rotation ticks, each row followed by its count of ticks
The counts run from 0 to 301.
[-23  -7   9   6  -9   0  19  -5 -12   9   6  -5  18  -1  -7  10   7   2
  -7  28  18  36  18  -1  22  15   8 -10  -2   3  16   0  -9  -2 -15   6
   2   0  11 -25  -4 -11   0  -5  -5  -3  -7 -10  -4  19  25  -2  -6   1
   2] -> 190
[-29  -3   9   6  -7  -3  26   1  -2  20 -10  -7  14 -10   1  15  24   1
 -13  22  15  26   6  -9  19   5   7  10  -2  -1   3  -6  -9  -3  -8  -2
  10   8  13 -23  -1 -19  -5 -13  -4  -1   6 -15  -3  -5  23 -12 -18  11
   1] -> 50
[-12  -3   1   2 -16   2  12  -7  -3   3 -15 -17  14 -10   5  14  14  -4
 -26  24 -22  27   5   2  16   3   9 -14   0   2   1 -11   1  10  -9 -12
  23   6   3 -14  10 -20 -14 -21  -1   5  -1  -7   3   1  25  11   1   5
 -16] -> 278
[-20  10  -2   3  -6   5   8 -16   0   9  -9 -13  11  -2   8  25  12  -9
 -20  22   2  28  13   6   9   9  15  -9   3  -1   1  -8 -11  -5 -13  -7
  10  18   0 -13   9 -20   0  -6   9  -3   3 -14  -1  13  31   4  12   6
 -14] -> 91
[-12   8  -5   6 -20  -1  23  -5 -22  -8   4  -5  17  -9  -6  21   8  -5
  -3  27   7  17  23 -13   0  12   3   5  -3   3  16  -6   1   0 -16  -2
  19  14  -5 -20   6 -20   0 -10  -7  -2 -12 -19   6   9  22  -8   5  14
   8] -> 149
[-22  -1   1   1  -8  -8  24   3 -13   7   1  -2  10  -2  -6  21  15 -14
 -15  25  10  20  16  -5   5  14   1   2  -4  13   7 -12 -10  -4 -12   4
   0  14   5 -21  -2 -26   4 -11  -3   5  -3 -19   3   2  23 -19 -18  12
   6] -> 235
[-14  11  -2   7 -18   0  21   2  -9  -2  -6 -15  12 -12  -1  15  23  -5
 -16  26  -5  17   5 -13   7   7   6  10  -3  11  11  -9  -2  -6  -6  -5
  24  17   3 -14   8 -26 -11 -22  -8  -3  -6 -17   9  -3  22  -2  -2  13
   2] -> 284
[-20   0  -1   3  -5   2  15  -5 -12   5  -6 -15  13  -6  -1  19  22  -2
 -22  30   7  21  11   7   5  23  18  -6  -3  21   0  -4  -3  -9 -14   5
   3  10   1 -17  -1 -19   2 -11  -8   2  -6 -20   8  12  18  -5  -7  13
   0] -> 239
[-15 -14  -3  -1   6  -3  23 -10  -5  20 -12   4   8   2   4  20  25  -9
 -20  27  -1  21  16  -1  13  18   6   3 -10   8  -5 -12  -4  -2  -8 -11
  10  10  17 -25   2  -8  -8 -12  -2   9   4 -10   0   2  16  -6 -12  11
   5] -> 237
[-14  -4   1  -3  -6  -1  17  -2 -16   2   4  -1   9   6  -1  21   8 -14
   1  31  16  22  20  -9   6  19   1   1  -2  -3  17  -6  -1  -2 -24   5
   9  10  -7 -23   4 -14  14 -11  -1   5  -7 -16   4   4  27 -23  -7   4
   5] -> 14
[-23  -8  13  12  -1   9  30  -7 -11   8  -8  -8  12  -8  -1  13  13   3
   4  33  13  17   3 -13  12  21   9  12  -5  -2   6  -1  -1  -1 -13  -3
  12   7   4 -29   4 -13 -10 -14 -10  10  -6 -13  -6   4  14  -6 -18   9
   5] -> 203
[-11   9   2  10  -9  10  11 -12  -6   3  -4 -19   7  -8  -1  19  22   4
  -7  25   3  32  -1  -2   7  17  19 -12  -2   6   1   4  -1 -15  -6 -13
  17   8   3 -21   0 -21 -14  -7  -6  -6 -10 -10   5  17  31   4   8   0
 -12] -> 108
[-25  -7   2   9  -2  -3  33   1   3  10  -3  -2   6   5   2  18  13 -22
   2  28  15  28   5  -8  13  13   0  -4  -8  -1   9   4 -19  -9 -16  -2
  -7   4   5 -25   1 -16   9  -6  -5  -2  -1  -6  -1   2  18 -12 -16   4
   0] -> 32
[-12  -7   1   7 -18  -8  18  -1 -15   2   3 -11  11  -4  -4  15   0 -21
 -16  34 -12  24   8   5   9   7  -2 -16  -4  13  -2 -17  -1   9 -14   1
   5   6   4 -18   7 -24   6 -24  -7  12  -3  -6   2   3  23 -11  -8  -1
 -10] -> 229
[-30   3  11  12  -6   7  29  -1   7  12 -13 -12  18  -1   7  11  20 -11
 -14  22   4  21  10  -9  16   5  14   4  -8  -1   1   0 -17 -11  -7  -4
   3  15  12 -20   6 -19  -7  -6  -3  -8   1 -16   0   1  20   6 -13  11
  -7] -> 271
[-20  11  -5  14  -8  -3  22  -4 -10  -2  -3 -21   4   0   1  26   4 -15
 -13  29   5  30  -4  -7   7   6 -11 -10   1  -3   2  -6  -9   2  -8  -2
   4  21   1 -32   0 -34  12 -14  12   3  -1  -5  -1   5  18 -12  -6  -2
 -12] -> 77
[ -8  -8   3  -2  -6  -3   9  -9  -6  12 -15 -16  15  -3   0  11  19   5
 -16  34 -13  28  -3   2  17  15  18 -10 -10  12   0  -1   2  -2  -9  -2
  21  12  10 -23   6 -14 -13 -21  -4  12  -2 -13   4   6  18   8  -5   3
  -7] -> 57
[ -9  -3  -1   9  -4   9  14 -12  -7   7  -9 -16  11  -6  -3  14  22  -1
 -10  25  -8  25  -1  -2   9  18  13 -14  -8   1  -4  -1   0  -9  -1 -17
  15   8  18 -28  -6 -20 -14  -5  -5  -7 -10  -8   3  15  26   6  -1  -2
  -4] -> 107
[ -1 -11   4   7 -10   2  12   2  -7   8  -4 -10   7   1  -4  15  16 -26
  -7  39  -3  26  -2  -2   5  14   3 -10  -4  -7  -3  -8   9  -1 -13 -10
   3  14   6 -30   6 -23   2  -8  -4   2  -5  -7  10   8  28 -19 -13  -7
  -6] -> 247
[-20   4   1   7   2   9  24 -13 -10   4 -11 -17   8  -4   2  19   8  -2
  -3  20   1  29  14  -9  21  10  -6  -7   0 -18   9   2 -14   1  -9 -14
   1   3  14 -35  -2 -17   0  -4  12  -9   1  -5  -9   2  23  16   0   0
 -15] -> 123
[ -9  -1  -8 -12   2  -1  15 -15 -30  -7  -2  -9   9   0  -4  25   9  -2
  -6  24  -1  26  28  -2   9  31  -2  -5  -6   2  19   2  -3   1 -16  -4
  14   1   6 -33  -2 -13  10  -9   1   1  -9 -13  -3   9  13   6   4  10
   0] -> 155
[-11  -6  -2  11 -14  -4  16  -6  -8  -8  -3 -19   9   3  -2  16   4  -7
  -3  41 -10  35  -7  -6  10  21   7 -21 -13  12   9   2  -2   1 -12  -2
  10   2  -9 -20   5 -18   5 -24 -11  16  -9  -7   0   3  12   7  -8  -3
 -11] -> 211
[ -7  -7 -10  -1  -2  -2  24 -12 -26   6  -6   5  13  -3  -3  19   9 -11
  -3  27   0  18  27 -11   7  19  -9   7  -8 -13   9 -11   3   5  -6 -14
  13  11  19 -43   1 -11  -3  -8   0  -2  -5  -6  -2   6  18  -1  -5   8
  10] -> 151
[-25   8   2  18 -18   0  24   3   9   7 -12  -8   9   2   7  18  24 -18
  -4  27  -2  26  -8 -15   7   2  10  -6  -8   4   0  -3 -11 -17  -8  -7
  11  12   0 -16   6 -19 -10 -12  -9  -2  -2  -8  -1  -4  25   0  -9   2
 -10] -> 266
[ -8 -14  -6  -3  -7  -1  15  -4 -13  -3  -2 -12   2   2  -2  25   8 -11
  -2  34  -9  34   2   1   8  23  -1 -25  -8   7  10  -3  -4   1 -16 -10
   5  -3  -4 -27  -1 -12  11 -16  -3   9  -5  -2   0   3  21  -5  -3  -4
 -15] -> 25
[ -8  -4   6  12  -5  12  14  -4  -2  15  -7 -14  10  -1  -1  17  17 -20
   0  36  13  25  -3  -9   7  11  12  -2  -2  -8  -3  -5   4  -8 -12  -8
   9  20   4 -24   4 -24  -2 -10  -1   4  -6 -10   6   7  33 -20  -9   0
  -4] -> 248
[  0  -4  -5   3 -13  -2  11  -4 -12   2  -4  -9  10   2  -5  11  21 -16
  -3  31 -10  36   2  -4  11  11  -2 -21  -9 -12   8  -3   5  -7  -6 -20
   9   5  15 -31   0 -18  -3  -4   0  -8 -11  -5   7   4  34  -1  -3 -11
  -8] -> 111
[-11  -9  -1 -11  -7  -5  19   1 -11   3  -4  -6  12  -1   0  24  14  -6
   4  25   5  19  18 -10  14  16   4   1  -7  -7  23  -4   3   3 -22  -5
  21   0  -8 -24   8  -7  11 -23  -4   7  -1 -14   1  -7  22  -7  -7  13
   2] -> 200
[-18  -2   1  -2 -17  -9  15  -3  -6   8  -8 -11  14  -5  -1  16   9  -8
 -16  14   2  28  12  -8  17  -6 -12   1   7 -13   9 -11  -7   5 -12 -12
  13  14   9 -28   4 -24  -1 -14  12  -2   1  -9  -1  -3  33 -10  -7  -2
  -6] -> 281
[-21   9  -5  -2  -8  -3  22 -10  -6   0  -7   2  18   2   6  19  16  -1
 -18  19 -10  25  31  -3  14  12   8  -4  -5   2  17  -4 -12  -2 -13  -3
  19   4   7 -20   8  -9 -11  -9  -2  -8   2 -14   2   2  15  24   2  10
   0] -> 137
[-20   5   4   4   3  11  18  -7  -2   6 -18 -21  14  -6   7  19  17  -7
  -4  28   9  11   5 -13  10  18  11  12  -3  -5   0   4  -3 -12 -11  -3
  14  18   1 -27   4 -22  -3 -19   4  -1   0 -17   4  -2  11   1 -11  15
  -2] -> 68
[-21 -13  -1   0  -2  -2  24  -8   1  15  -7   9  11   1   5  20  23   3
  -8  25  -2  27  26  -3  18  18  14  -3 -12  11  11  -5  -9   0 -12  -4
  16  -3   7 -15   7   3 -10 -10 -11   8   4  -9  -5   6  19  11   0  11
   1] -> 187
[-31  15  -1   8  -8   4  29  -8  -2   6  -9  -2  17  -4   6  18  15   1
 -13  21   2  23  22 -13  11   7   9   7  -6  -1   9   1 -17 -10  -7  -1
  19  16   7 -20  10 -11 -12  -6   0  -7   0 -13  -1   6  14  18   1  17
   3] -> 136
[-23  -2  -3  -3  -7  -6  28  -5  -1   5  -1   2   8  10   6  16   5 -23
  -6  32   4  24  22 -13   8  16  -3  -2  -7  -2  14  -3 -14   0 -20   3
   1   8  -2 -27   6 -12  12 -14   6   6   2 -10  -1  -4   9   2 -17   6
  -2] -> 218
[-14   5  -4  -8  -8  -7  16   4  -4  -3  -8 -16  10   3   1  23  16 -15
  -4  30   2  24  10 -14  12  11   9   4  -1  -6  19   2   0  -6 -24   0
  17  15  -8 -22  11 -20   9 -22   6   2  -1 -21   9  -7  22  -6 -10   9
  -2] -> 64
